Some points, one per row:
[ 0.6  0.6 -0.9  0.1  1.7  0.   0.4  0.  -0.2 -2.3 -2.4  2.4]
[ 0.3  0.3 -0.6  0.3  1.2  0.1  0.4 -0.2 -0.6 -2.5 -2.7  2. ]
[-1.3  1.2 -0.9 -0.5  1.5  1.1  0.  -0.6  0.3 -0.9 -0.7  0.4]
[ 0.4  0.4 -0.8  0.2  1.4  0.   0.4 -0.2 -0.6 -2.5 -2.5  2.1]
[-1.3  1.3 -0.9 -0.5  1.5  1.   0.  -0.6  0.3 -0.9 -0.6  0.4]
[ 0.9 -1.7 -0.4 -1.9 -2.5 -2.8  0.   1.5  1.5  2.9  2.7 -2.1]
[-1.   0.3  1.   1.   0.4  2.1 -0.8 -1.5 -0.5 -1.1 -1.2  0. ]
[-1.4  1.2 -0.7 -0.3  1.4  1.2  0.  -0.5  0.3 -1.1 -0.9  0.3]
[ 0.8 -1.4  1.2  0.  -2.5 -1.3 -0.2  0.8  0.2  3.5  3.5 -2.4]
[ 0.3  0.3 -0.5  0.4  1.2  0.2  0.4 -0.2 -0.6 -2.5 -2.7  1.9]
[ 0.8 -1.4  1.2 -0.1 -2.5 -1.3 -0.2  0.8  0.2  3.5  3.4 -2.4]
[ 0.8 -1.4  1.2 -0.1 -2.5 -1.3 -0.2  0.9  0.4  3.5  3.4 -2.4]
[ 0.7  0.6 -1.   0.1  1.7 -0.1  0.4  0.  -0.2 -2.3 -2.3  2.5]
Then 15 other points, each followed by its number:
[ 0.6  0.5 -0.9  0.2  1.6  0.1  0.4  0.  -0.2 -2.4 -2.4  2.4] 0
[ 0.1  0.   0.   0.8  0.8  0.6  0.4 -0.2 -0.5 -2.7 -2.8  1.6] 1
[-1.4  0.3  0.3  0.5  0.5  1.6 -1.  -1.6 -0.6 -1.3 -1.3 -0.1] 2
[-1.4  1.2 -0.8 -0.4  1.5  1.1  0.  -0.6  0.3 -1.  -0.7  0.3] 3
[-1.3  1.3 -1.  -0.6  1.6  1.   0.1 -0.3  0.5 -0.8 -0.5  0.4] 4
[ 0.6  0.6 -0.5  0.4  1.4  0.2  0.4 -0.2 -0.6 -2.3 -2.5  2.2] 5
[ 0.8 -1.3  1.1  0.  -2.5 -1.4 -0.2  0.8  0.2  3.5  3.5 -2.4] 6
[ 0.7 -1.7  0.5 -0.9 -2.8 -2.   0.   1.2  0.7  3.2  3.1 -2.5] 7
[-1.2  1.4 -0.9 -0.5  1.7  1.1  0.  -0.6  0.3 -0.8 -0.6  0.5] 8
[-1.2  1.4 -0.8 -0.4  1.6  1.1  0.  -0.6  0.3 -0.9 -0.7  0.5] 9
[ 0.9 -1.2  1.2  0.  -2.4 -1.3 -0.2  0.8  0.2  3.5  3.5 -2.4] 10
[ 0.9 -1.2  1.1  0.  -2.4 -1.4 -0.2  0.8  0.2  3.6  3.5 -2.3] 11
[ 0.5  0.4 -0.9  0.1  1.5  0.   0.4  0.  -0.2 -2.4 -2.5  2.2] 12
[ 0.7 -1.5  1.1 -0.2 -2.6 -1.4 -0.2  0.9  0.4  3.4  3.4 -2.5] 13
[ 0.2  0.   0.   0.8  0.7  0.5  0.4 -0.6 -1.4 -2.5 -2.7  1.6] 14
Which of these numbered points is nearest to each point below, looking only along the 4 directions in which the first points spread most? Its number follows each.
[-1.3  1.3 -0.9 -0.5  1.6  1.   0.1 -0.3  0.5 -0.9 -0.6  0.4] > 4
[-1.2  1.4 -0.7 -0.3  1.6  1.2  0.  -0.5  0.3 -1.  -0.8  0.5] > 9
[ 0.9 -1.2  1.1  0.  -2.4 -1.4 -0.2  0.8  0.2  3.5  3.5 -2.4] > 11
[ 0.8 -1.4  1.  -0.3 -2.5 -1.5 -0.2  0.9  0.4  3.5  3.4 -2.4] > 13
[-1.2  1.4 -0.8 -0.4  1.6  1.1  0.  -0.6  0.3 -0.9 -0.6  0.5] > 9
[ 0.4  0.4  0.   0.8  1.2  0.6  0.4 -0.2 -0.6 -2.4 -2.6  2. ] > 1
[ 0.7 -1.7  0.4 -0.8 -2.7 -2.   0.   1.6  1.7  3.1  3.  -2.4] > 7
[ 0.4  0.3 -0.7  0.2  1.3  0.1  0.4 -0.2 -0.6 -2.5 -2.6  2.1] > 5
